[[112 130 120 136 117 143 137 135 113 104 141]
 [131 107 153 150 132 139 147 154 129 112 144]
 [154 150 141 142 104 132 138 135 111 134 112]
 [134 148 119 153 151 127 129 153 143 106 108]
 [137 124 120  99 107 100 137 146 141 154 108]
 [119 104 115 120 149 124 146 126 148 155 102]
 [120 117 128 122 157 126 139 110 103 110 114]
 [102 114 154 151 112 118 139 131 132 140 130]
 [100 132 147 151 110 151 106 154 103 119 118]
 [136 131 122 133 105 132 121 107 122 146 141]] → 141

[[125 113 124 139 137 139 124 131 125 148]
 [137 125 141 130 133 112 112 137 121 136]
 [119 125 122 121 140 139 116 120 113 126]
 [111 120 131 120 137 122 143 124 123 126]
 [134 122 142 128 126 111 113 128 124 130]
 [138 128 129 136 141 115 118 114 134 121]
 [136 116 144 119 128 112 114 131 120 116]
 [123 124 144 119 136 136 117 124 114 108]
 [134 128 109 136 132 141 119 133 119 135]
 [119 134 138 118 127 127 149 138 116 123]] → 123

[[147 141 117 140 121 141 124 138 137 114 130 116 132 129 118]
 [134 136 115 137 125 140 139 138 139 113 119 116 136 137 104]
 [136 129 119 127 124 133 115 126 128 119 118 118 126 126 145]
 [114 127 122 137 143 124 128 134 141 117 117 125 141 143 125]
 [118 153 111 152 114 151 116 151 147 108 122 111 148 150 136]] → 136

[[120 109 103 106 116 129 141 148 149 143 132 121 112 109 113]
 [158 152 139 123 108 100 101 110 125 141 152 155 150 137 123]
 [105 114 126 139 148 150 144 134 123 113 109 112 119 129 138]
 [128 144 155 157 150 136 120 106  99 102 113 128 143 153 155]
 [154 146 133 118 107 103 107 118 131 143 149 149 141 130 119]
 [133 147 155 153 144 130 116 106 103 109 120 133 144 150 148]
 [100 106 120 136 149 155 152 142 128 114 105 104 110 122 135]] → 135

[[120 106 128 147 143 128 132 124 134]
 [118 129 118 108 134 124 138 114 145]
 [135 119 137 153 129 134 120 139 114]
 [114 118 119 120 141 123 138 112 146]
 [114 114 120 129 142 125 137 115 144]] → 144
---
[120 149 129 148 134 130 118]: 148, 149

[105 145 131 140 154]: 131, 154

[129 136 153 125 129 105 144]: 125, 153

[140 153 148 114 141]: 148, 153

[[125 113 128 144 134]
 [122 137 134 138 131]
 [100 133 124 113 132]]: 134, 144

[[135 144 139 112 116 118 107]
 [131 136 157 107 151 138 113]
 [134 145 142 107 118 122 106]]: 107, 157

[125 113 135 150 111]: 135, 150
---
[103 110 130 122 116 127 125] out 110

[[107 144 119 135]
 [127 136 124 131]
 [128 132 147 113]] out 113

[105 116 127 135 119 118] out 116

[138 148 101 117] out 117

[[126 133 125 129 134]
 [130 127 129 127 135]
 [133 129 103 131 136]] out 125

[[106 145 139 117]
 [128 127 121 124]
 [130 128 133 128]] out 117

[117 141 122 136 121 150] out 121

[ 99 126 115 152 107 136] out 107

[[150 147 120 111]
 [141 138 104 100]
 [137 108 149 153]] out 104
---
[[128 139 142 136 123 122 139 122 131 134 145 114]
 [119 137 123 138 137 134 129 127 119 137 118 122]
 [138 144 127 121 126 134 119 125 127 106 121 125]
 [142 129 125 118 127 127 145 112 152 132 122 132]
 [126 125 132 133 128 122 125 131 126 131 131 127]
 [131 129 127 134 135 117 109 129 129 116 119 138]
 [121 111 127 124 129 131 126 133 128 123 130 133]
 [126 125 127 114 123 146 140 126 129 124 133 122]] -> 134

[[125 127 130 127 132 132 143 132 129]
 [132 125 125 131 124 127 129 117 128]
 [124 127 128 130 134 131 137 126 130]
 [131 125 132 126 127 132 125 126 129]
 [127 125 133 126 123 128 131 116 126]
 [129 127 129 130 129 132 151 138 130]] -> 143

[[125 125 125 125 125 125 125 125 124 124 124 123 123 123 122 122]
 [109 107 106 105 104 104 104 103 104 105 105 106 107 108 109 110]
 [123 123 122 122 121 121 121 122 122 122 123 123 124 125 126 126]
 [137 136 136 136 136 136 137 137 138 139 140 141 142 143 144 145]
 [137 137 136 135 134 133 132 130 128 127 125 123 122 120 119 118]
 [136 136 136 135 135 134 134 133 132 132 131 130 130 129 128 128]
 [126 128 129 130 131 131 132 131 131 131 130 129 129 128 127 126]
 [140 139 139 138 137 135 134 133 132 130 129 128 127 126 125 125]
 [122 121 120 119 118 118 117 116 116 116 116 115 115 115 115 115]
 [135 134 133 132 131 130 129 128 127 126 125 124 123 122 122 121]
 [122 122 121 121 121 122 122 123 123 124 124 125 125 125 125 124]
 [127 126 125 124 123 123 122 121 121 120 120 120 121 121 122 123]] -> 123

[[134 119 121 123 121 116 127 135 126 123 139 139]
 [138 136 129 125 122 126 124 122 129 117 128 128]
 [118 128 107 120 133 145 136 135 126 118 137 120]
 [138 135 135 115 117 129 116 121 138 112 128 152]
 [116 127 116 119 124 137 123 146 119 110 129 128]
 [139 124 122 124 116 119 127 149 122 121 145 132]
 [124 133 119 125 138 133 142 123 131 131 122 126]
 [119 135 122 124 134 140 130 124 128 136 117 127]
 [143 139 140 140 124 114 118 120 116 133 147 130]
 [147 149 148 120 112 132 116 114 139 121 125 142]
 [130 112 131 128 119 130 126 135 127 120 142 132]] -> 123

[[102 123 115 124 131 148 123]
 [118 121 124 145 137 122 121]
 [109 123 123 125 137 152 122]
 [121 139 152 143 129 128 117]
 [124 126 136 132 127 132 125]
 [108 128 141 135 140 128 127]
 [122 115 133 125 124 128 130]
 [118 122 128 128 120 142 126]
 [101 124 116 125 137 146 123]
 [147 140 135 121 123 131 119]
 [140 145 139 117 126 127 118]
 [120 143 149 148 131 120 119]] -> 131

[[126 129 108 116 135 140 121 146 122 133]
 [147 137 142 130 121 126 117 118 144 134]
 [137 128  98 115 144 141 107 155 125 120]
 [150 130 126 124 141 112 132 109 107 137]
 [111 118 112 121 134 144 138 134 133 138]
 [126 115 115 134 143 142 121 138 147 111]
 [109 123 125 117 114 144 145 131 136 153]
 [139 129 123 124 148 134 132 112 122 145]
 [101 120 124 129 112 126 131 147 123 120]] -> 146
---
array([[115, 157, 154, 117, 129],
       [113, 111, 136, 148, 109]]) --> 117

array([[119, 135, 135, 140, 133, 151, 128],
       [121, 124, 118, 124, 124, 119, 119],
       [157, 126, 143, 113, 105, 119, 112]]) --> 119

array([[155, 143, 130, 128],
       [151, 128, 148, 110]]) --> 130

array([[132, 126, 130, 104, 126],
       [144, 149, 112, 126, 119],
       [126, 129, 120, 129, 137]]) --> 126

array([[110, 124, 133,  98, 142],
       [100, 137, 128, 137, 138]]) --> 98

array([[113, 156, 151, 151, 117],
       [102, 147, 145, 148, 143]]) --> 151

array([[121, 129, 121, 120, 142],
       [131, 126, 130, 127, 126],
       [144, 128, 141, 125, 104]]) --> 127

array([[136, 113, 106, 136],
       [120, 116, 123, 126],
       [118, 148, 146, 122]]) --> 123
---
[151 123 131 137 131] yields 123
[128 129 138 153] yields 129
[137 105 122 135] yields 105
[153 145 127 112 130 126] yields 145
[145 149 156 117] yields 149
[104 114 119 140] yields 114
[132 132 125 101 153] yields 132
---
[[116 102 115 133 128 130]
 [127 126 105 134 130 116]]: 128

[[139 111 121 120]
 [127 127 129 130]
 [132 152 141 139]]: 129

[[123 130 123 137 133]
 [120 158 152 137 157]
 [103 103 112 129 120]]: 137

[[ 98 115  99 137 144 125]
 [117 115 133 117 132 138]]: 144

[[117 117 109 151 147]
 [109 109 135 111 112]
 [112 127 148 147 106]]: 111

[[143 111 141 133]
 [146 105 148 125]
 [138 116 138 127]]: 148

[[151 129 122 127 134]
 [130 111 132 155 140]]: 127

[[131 131 129 107]
 [127 127 123 125]
 [132 132 131 155]]: 123

[[133 146 115 136 139 128]
 [125 107  99 129 142 103]
 [111 150 125 121 146 116]]: 142
---
[149 144 105 117 126] | 144
[112 103 110 124 128] | 103
[126 152 114 134 102] | 152
[156 106 122 138 121] | 106
[134 124 156 117 129] | 124
[150 135 128 123 134] | 135
[124 114  99 128 112] | 114
[107 115 105 127 143] | 115
[126 112 142  99 105] | 112
[157 138 149 112 142] | 138
---
[[119 151 119 126 141 109 132]
 [150 114 147 138 111 148 110]] ans = 141

[[136 119 145 136 153]
 [113 139 150 125 139]
 [128 106 109 123 121]] ans = 153

[109 104 110 141 101] ans = 101

[[138 144 126 111 116 119 101]
 [125 127 134 140 157 138 132]] ans = 116

[131 111 133 154 106 110] ans = 106

[105 113 115 108 123] ans = 123

[[130 131 137 135]
 [128 139 154 125]] ans = 128

[ 99 126 134 136 107 125 115] ans = 107

[142 128 135 130 155 121] ans = 155
---
[[116 116 105 126 140 148 130]
 [129 139 120 134 133 153 109]
 [134 131 142 120 118 108 147]]: 134, 153

[116 103 135 134 130]: 135, 135

[114 100 141 113 116]: 141, 141

[[106 131 113 124 118 118 128]
 [108 133 113 124 118 119 129]
 [116 141 120 129 122 119 132]]: 124, 141

[154 124 123 102 130]: 123, 154

[120 129 101 158 116]: 101, 158

[142 122 128 100 143 126 123]: 100, 143

[123 132 117 158 149]: 117, 158
---
[[128 126 112 108 113]
 [137 103 144 124 129]
 [122 125 115 119 119]]: 112

[[149 137 136 149 150]
 [145 148 143 140 149]
 [132 112 101 151 118]]: 136

[[123 133 106 132 135]
 [127 127 151 122 135]
 [135 128 147 128 115]]: 106

[[124 137 131 124 144]
 [102 115 112 145 147]
 [139 110 139 131 112]]: 131

[[133 116 131 122 117]
 [126 109 118 130 117]
 [137 130 141 143 151]]: 131

[[120 123 144  99 136]
 [110 103 132 113 131]
 [128 138 105 151 112]]: 144

[[131 128 126 130  99]
 [153 127 126 132 145]
 [120 129 129 128 119]]: 126
